(in the rows, 128 means zero)
A state moves one step at a time under one of 6 hidden systems, and each row is a state written as 18 numbers. Each run below is a few steps of one system.
run 1, Q, 11 rows:
169	96	171	119	144	115	187	147	106	151	159	100	128	83	134	171	71	71
150	119	169	118	114	108	134	156	151	59	113	81	134	164	180	156	76	99
81	127	129	119	69	125	133	88	193	81	120	157	131	168	164	139	106	126
105	84	80	139	92	148	150	113	139	100	140	190	137	131	106	114	96	181
101	97	83	152	163	99	144	153	104	167	109	142	164	146	108	103	77	164
94	133	130	165	198	132	159	131	151	147	124	93	196	121	125	83	126	123
139	105	183	144	160	143	142	130	127	105	111	113	177	137	150	91	201	163
138	141	163	183	94	92	107	126	105	155	138	142	159	150	157	130	197	150
134	121	148	179	78	102	144	132	140	167	192	108	98	109	106	104	171	116
176	92	188	136	90	100	133	183	125	133	123	136	93	112	79	101	122	98
117	175	146	148	87	86	79	178	128	96	100	117	115	150	97	101	101	75
run 2, R, 11 rows:
103	176	127	106	98	170	125	111	191	85	122	100	149	69	131	183	92	124
99	72	122	79	101	116	138	113	107	102	82	154	73	115	191	136	106	143
148	109	83	184	158	121	131	114	110	135	144	183	141	128	166	142	64	99
137	82	111	121	172	154	180	118	158	143	146	85	149	168	105	140	87	158
133	118	177	93	131	118	153	147	141	139	93	166	207	129	132	155	117	157
111	133	125	168	105	111	133	140	130	86	133	97	180	112	192	143	123	174
113	66	158	161	115	109	175	100	155	150	146	131	119	122	175	102	157	134
179	81	175	195	106	132	141	147	112	115	135	155	153	129	100	118	125	132
112	130	145	169	96	80	135	164	135	134	145	86	157	194	103	104	126	142
97	140	160	135	100	120	146	142	194	119	146	141	148	113	97	60	165	122
135	117	136	166	93	127	79	166	121	96	82	139	110	116	101	72	166	168
run 3, A:
153	139	131	125	138	106	108	163	117	150	101	198	171	126	111	138	96	127
91	160	92	172	138	131	117	135	133	106	139	58	141	128	123	104	127	140
110	111	151	85	146	133	154	111	149	141	125	170	134	126	134	82	184	132
188	140	133	170	127	135	82	151	81	119	117	143	147	108	130	157	145	153
82	151	119	147	119	99	138	104	128	176	159	69	103	151	130	120	154	108
160	115	169	84	118	157	154	131	151	119	149	172	113	87	84	113	149	104
165	142	130	136	102	99	64	180	93	114	80	104	108	137	139	160	112	147
50	171	97	137	119	118	131	76	159	144	150	116	102	137	133	112	117	62
167	86	124	65	141	190	140	130	136	81	122	179	100	117	82	104	138	154
145	159	96	137	152	86	64	165	76	164	69	117	146	157	154	178	96	152
49	169	90	133	162	159	170	61	161	137	183	78	129	106	127	111	132	81
run 4, E:
159	122	152	83	90	103	142	144	135	128	154	121	107	160	131	166	117	125
132	133	132	118	93	110	119	155	164	128	108	135	124	95	129	158	72	123
89	108	107	116	122	130	133	129	130	94	93	124	101	110	137	109	82	120
120	112	101	120	164	137	128	123	118	100	105	170	145	159	142	104	100	128
119	130	99	142	158	147	132	115	133	125	126	118	174	169	124	138	120	169
101	121	136	119	145	129	168	114	133	159	140	119	173	124	128	130	153	160
144	116	153	150	136	119	144	141	108	137	138	124	160	84	156	129	159	150
136	115	152	177	122	99	125	132	119	141	135	99	120	127	165	122	149	114
145	104	165	162	93	116	141	119	146	121	150	140	109	142	129	115	136	94
147	115	151	136	75	110	114	159	123	103	125	143	114	153	99	122	121	132
99	152	110	134	95	98	110	159	146	124	119	135	126	139	100	102	102	122
run 5, Q (11 x 18):
183	128	114	108	174	128	104	165	120	134	116	105	114	171	111	141	98	123
95	182	134	98	135	140	113	112	168	142	104	93	144	126	124	159	125	114
122	126	122	80	123	163	143	112	120	85	139	142	120	83	146	131	153	148
156	113	97	127	139	110	103	127	87	142	112	160	110	139	176	161	115	145
111	138	101	155	143	139	144	86	149	162	153	94	120	128	132	163	96	103
146	83	158	82	141	159	180	126	135	106	137	117	136	123	119	146	112	138
136	139	129	125	116	95	114	153	116	111	105	142	173	153	179	169	97	153
72	131	96	155	113	123	151	89	176	129	158	105	127	121	164	122	119	132
150	47	148	131	133	154	174	120	128	115	125	171	135	118	118	112	117	153
128	131	124	178	128	87	114	157	90	138	108	121	186	176	137	144	93	146
70	140	131	147	133	117	173	108	190	141	173	84	151	133	129	80	147	114
run 6, V:
194	123	130	143	165	134	129	139	148	137	159	152	139	126	143	134	122	110
124	117	148	146	119	144	125	123	134	131	103	67	133	145	112	153	124	148
94	140	153	107	96	110	152	111	125	126	145	153	135	119	140	135	134	97
166	109	114	129	117	127	120	158	134	90	140	142	118	124	144	122	120	154
109	113	122	160	130	109	117	121	138	162	95	119	121	152	137	126	107	125
102	129	129	134	123	147	156	113	134	113	147	146	145	112	94	109	117	109
144	114	132	105	142	121	124	158	121	115	114	139	147	151	133	107	150	165
115	160	116	171	134	111	108	124	140	155	127	116	151	127	146	134	132	125
113	115	129	128	120	153	151	109	130	124	150	122	108	96	107	106	160	132
170	121	155	123	129	115	108	152	98	138	112	156	129	146	125	126	155	132
118	163	115	164	121	111	110	137	132	132	148	83	125	137	120	131	115	104
run 7, X:
165	85	121	113	151	138	121	107	173	194	121	133	44	110	137	117	155	124
153	146	151	145	115	160	100	125	74	132	90	135	128	98	65	180	98	100
89	169	108	71	126	101	141	135	97	106	160	81	117	169	136	139	110	100
158	136	120	73	144	148	120	129	202	106	131	164	109	103	155	123	130	118
123	117	99	142	114	153	89	116	110	119	63	127	117	106	140	173	103	175
73	135	98	119	149	119	169	82	101	163	153	131	139	133	144	152	95	96
192	97	127	98	174	159	162	146	139	101	161	137	144	110	142	138	107	133
143	124	144	140	133	111	101	145	134	139	67	101	163	155	166	177	102	161
74	141	141	150	109	123	179	82	154	130	171	110	161	106	163	147	121	105
180	48	157	117	116	132	171	147	122	94	148	164	119	115	155	120	127	154
137	116	136	200	106	79	98	157	130	149	85	126	153	168	144	145	74	126
run 8, E (11 x 18):
119	141	140	101	170	175	136	89	146	138	110	111	169	134	134	152	171	158
125	137	136	120	126	131	139	98	93	154	145	128	150	97	174	176	170	153
159	105	132	147	131	108	152	121	115	161	169	106	106	97	177	159	129	118
171	84	178	144	119	119	147	135	133	134	125	112	101	123	144	148	101	90
129	116	170	133	86	111	130	140	127	86	111	123	124	153	137	150	81	92
103	121	115	111	87	111	135	140	161	79	126	146	128	156	142	121	82	128
109	100	95	123	123	127	128	146	153	111	98	164	145	136	121	104	92	174
86	118	97	153	158	128	134	129	111	134	102	137	172	135	110	100	113	164
102	127	120	149	174	133	157	121	119	133	148	120	178	137	123	85	159	146
148	127	157	154	150	129	132	133	125	145	143	117	168	131	139	109	199	160
133	139	162	179	99	106	119	122	122	165	146	108	133	119	138	131	184	130
run 9, V:
138	95	112	117	109	126	128	124	153	144	100	185	112	127	122	160	52	123
92	104	98	122	146	125	156	148	112	107	104	119	161	132	113	127	48	138
95	117	120	109	183	128	167	117	155	119	121	142	182	137	164	100	114	131
136	118	123	157	155	161	132	105	138	113	122	142	194	129	161	143	152	185
108	112	133	170	120	117	154	94	97	166	154	113	160	135	156	148	166	167
156	97	166	163	107	115	173	129	122	149	191	133	138	104	131	125	157	125
170	93	191	169	91	102	130	167	133	118	128	102	127	142	127	116	144	132
99	136	162	178	65	88	118	136	153	110	130	118	118	150	126	101	125	88
109	117	120	136	76	125	119	141	165	85	136	170	97	136	96	63	133	125
123	131	101	145	122	104	79	165	136	139	84	175	127	156	91	75	124	153
76	173	81	159	156	125	107	138	128	152	123	125	145	115	75	66	131	122
run 10, X, 11 rows:
113	134	130	132	108	136	135	125	57	85	134	148	140	128	109	134	121	113
135	135	95	112	146	99	124	144	141	129	155	126	116	179	149	110	119	121
140	131	127	131	138	160	119	126	184	138	114	126	131	106	103	128	129	141
102	126	132	119	119	131	128	126	82	125	98	127	145	114	121	135	135	153
122	144	114	131	151	104	133	126	112	139	152	135	132	135	158	115	133	102
166	113	133	133	142	151	126	127	153	127	137	113	110	124	124	130	139	133
127	131	149	123	109	126	119	128	112	139	99	131	138	138	116	157	127	134
108	151	120	124	113	111	140	130	123	118	159	122	130	119	137	129	123	110
147	103	128	110	135	134	134	137	149	119	124	133	101	120	135	113	127	130
125	130	128	148	123	131	106	126	121	127	93	136	134	134	122	139	108	126
97	136	112	125	132	131	149	109	124	122	153	113	136	140	124	123	124	121
run 11, A:
116	192	128	124	120	136	116	119	102	94	148	88	120	138	112	164	94	55
127	125	111	38	117	149	135	115	187	93	138	126	83	155	136	127	133	136
149	125	98	114	127	141	89	124	128	141	68	179	125	103	146	183	81	155
68	123	68	144	160	137	149	92	95	128	130	76	115	128	142	135	83	122
147	85	134	65	200	154	185	115	138	123	141	155	143	137	139	113	121	119
188	125	142	149	161	135	109	150	116	122	96	103	182	137	172	197	102	165
62	126	136	151	113	113	181	75	152	148	162	73	153	135	178	154	125	124
172	48	171	109	108	148	197	130	146	99	164	181	133	95	137	125	123	141
173	95	144	199	104	71	106	184	112	135	98	109	148	159	163	161	69	146
46	133	138	183	105	110	180	93	189	123	169	102	155	155	114	87	96	74
164	68	164	100	102	149	157	174	157	57	124	202	162	136	88	70	141	180
run 12, R (11 x 18):
92	145	169	65	139	166	154	126	104	41	117	97	137	145	91	96	141	93
164	159	108	96	118	103	63	147	136	101	113	188	110	165	186	124	166	144
105	152	65	176	112	152	105	77	151	171	152	109	95	100	120	163	122	137
116	85	139	67	144	149	181	121	80	153	127	133	92	95	78	122	120	115
179	161	127	113	170	103	94	186	87	109	103	140	158	134	146	144	94	106
95	164	101	125	150	139	124	87	187	132	139	63	126	159	168	156	124	116
137	88	159	74	110	174	158	80	140	116	116	188	109	94	130	151	145	132
166	119	99	151	108	99	102	164	61	114	122	146	134	134	155	179	77	153
84	129	105	134	157	100	182	106	175	174	175	78	137	143	150	129	86	99
168	74	185	88	145	175	163	139	169	90	95	162	145	92	112	120	120	135
130	131	121	175	97	88	80	155	89	104	78	128	169	181	176	169	95	172

Which system made each run below?
run 13 (2 x 18):
135	158	118	140	114	153	102	104	142	133	117	156	120	49	148	172	119	114
123	97	99	105	136	138	137	107	83	123	131	101	58	129	145	138	115	114

E
run 14 (2 x 18):
158	148	183	159	99	127	127	143	178	105	147	62	133	142	119	154	114	91
104	118	174	85	50	114	139	137	155	84	117	137	105	138	123	120	136	127

Q
run 15:
134	122	149	128	75	101	127	136	175	113	153	90	88	130	175	133	151	132
138	97	146	153	66	121	111	123	144	122	103	173	84	110	131	133	108	110

V
run 16, 2 rows:
131	147	102	117	137	162	105	112	143	97	109	144	116	108	134	142	113	121
111	122	93	99	146	150	123	101	102	126	112	131	109	142	133	146	124	144

Q
run 17, 2 rows:
109	134	63	139	188	152	129	103	85	142	140	130	139	137	124	112	139	150
155	131	131	119	197	149	153	113	121	174	155	108	158	142	118	131	164	135

E
run 18 (2 x 18):
128	166	69	102	117	124	93	139	112	126	153	119	69	100	131	128	138	130
128	138	104	101	164	136	112	114	123	175	108	126	70	93	112	132	114	85

R
run 19, 2 rows:
196	145	156	103	171	76	113	183	91	142	147	143	149	164	171	114	175	119
147	173	142	179	99	123	76	119	195	161	131	75	101	114	147	152	165	116

Q
run 20 (2 x 18):
96	112	113	78	163	138	165	128	156	135	123	157	186	121	139	94	166	205
141	118	114	189	160	114	113	138	96	162	104	145	182	86	177	128	157	188

Q
run 21, 2 rows:
127	88	139	119	112	141	150	94	151	145	124	146	115	88	172	154	145	156
149	96	136	164	112	114	139	128	81	142	121	151	133	107	144	168	88	121

X
run 22 (2 x 18):
115	117	133	96	151	129	147	116	98	146	102	156	139	67	166	146	127	130
148	115	108	159	164	132	130	118	97	113	137	101	126	122	187	152	108	120

E
run 23:
134	117	128	169	84	151	122	125	136	99	126	73	96	140	87	163	69	112
79	118	141	61	104	116	169	126	143	103	125	155	138	164	101	118	89	108

X
run 24, 2 rows:
83	178	90	148	106	120	125	130	139	121	150	92	141	102	121	142	99	126
121	88	129	78	144	140	152	120	139	128	120	155	92	93	140	89	155	139

V
run 25, 2 rows:
133	104	182	163	65	107	107	108	138	99	96	174	122	135	197	138	154	119
119	97	96	184	51	98	128	121	122	113	163	152	98	167	132	133	91	136

E
run 26 (2 x 18):
162	123	143	108	146	154	148	114	155	124	136	135	140	94	147	171	101	109
129	101	142	112	120	136	140	123	105	102	101	99	134	141	161	174	103	152

V
run 27:
163	161	176	170	129	156	120	130	165	134	123	127	199	102	98	168	128	123
74	130	146	106	80	110	145	123	103	112	132	71	102	115	149	125	167	143

E
run 28 (2 x 18):
92	140	91	127	104	125	138	124	156	151	133	139	149	117	103	149	89	156
99	99	119	100	148	125	160	147	124	125	109	131	141	86	132	101	110	153

R
run 29:
159	137	156	143	140	118	129	142	154	89	147	120	118	131	156	121	98	51
142	108	132	126	102	149	113	112	181	96	111	124	97	181	117	141	103	122

R
run 30 (2 x 18):
135	107	150	157	116	61	133	123	123	169	129	165	146	157	216	146	134	120
130	105	134	215	87	144	155	103	176	120	179	97	125	119	120	132	112	120

Q
run 31, 2 rows:
138	78	137	141	83	95	158	152	136	177	165	120	81	98	104	100	149	154
155	125	174	158	114	93	115	180	118	145	102	141	116	97	89	102	101	75

A
run 32, 2 rows:
177	96	131	75	168	133	125	139	101	144	112	171	101	154	127	117	147	133
147	178	112	158	154	128	100	139	122	145	123	86	159	146	113	175	91	111

V
run 33, 2 rows:
99	120	136	143	124	151	133	106	122	105	114	145	115	112	108	100	127	96
135	119	106	127	139	138	118	131	96	102	129	150	123	171	116	110	129	137

X
run 34, 2 rows:
73	153	111	97	125	84	124	155	143	136	84	157	167	119	147	118	88	136
93	126	85	162	163	161	132	104	147	90	129	131	137	90	151	79	131	136

Q
run 35, 2 rows:
109	138	148	146	147	150	181	100	120	127	157	72	200	119	134	182	111	135
128	88	177	89	128	103	186	135	132	123	142	109	144	108	200	134	155	146

E
run 36, 2 rows:
132	137	98	181	126	138	98	119	129	88	155	143	78	119	124	60	156	93
148	118	133	120	140	141	92	125	121	158	98	160	100	187	70	95	167	132

A
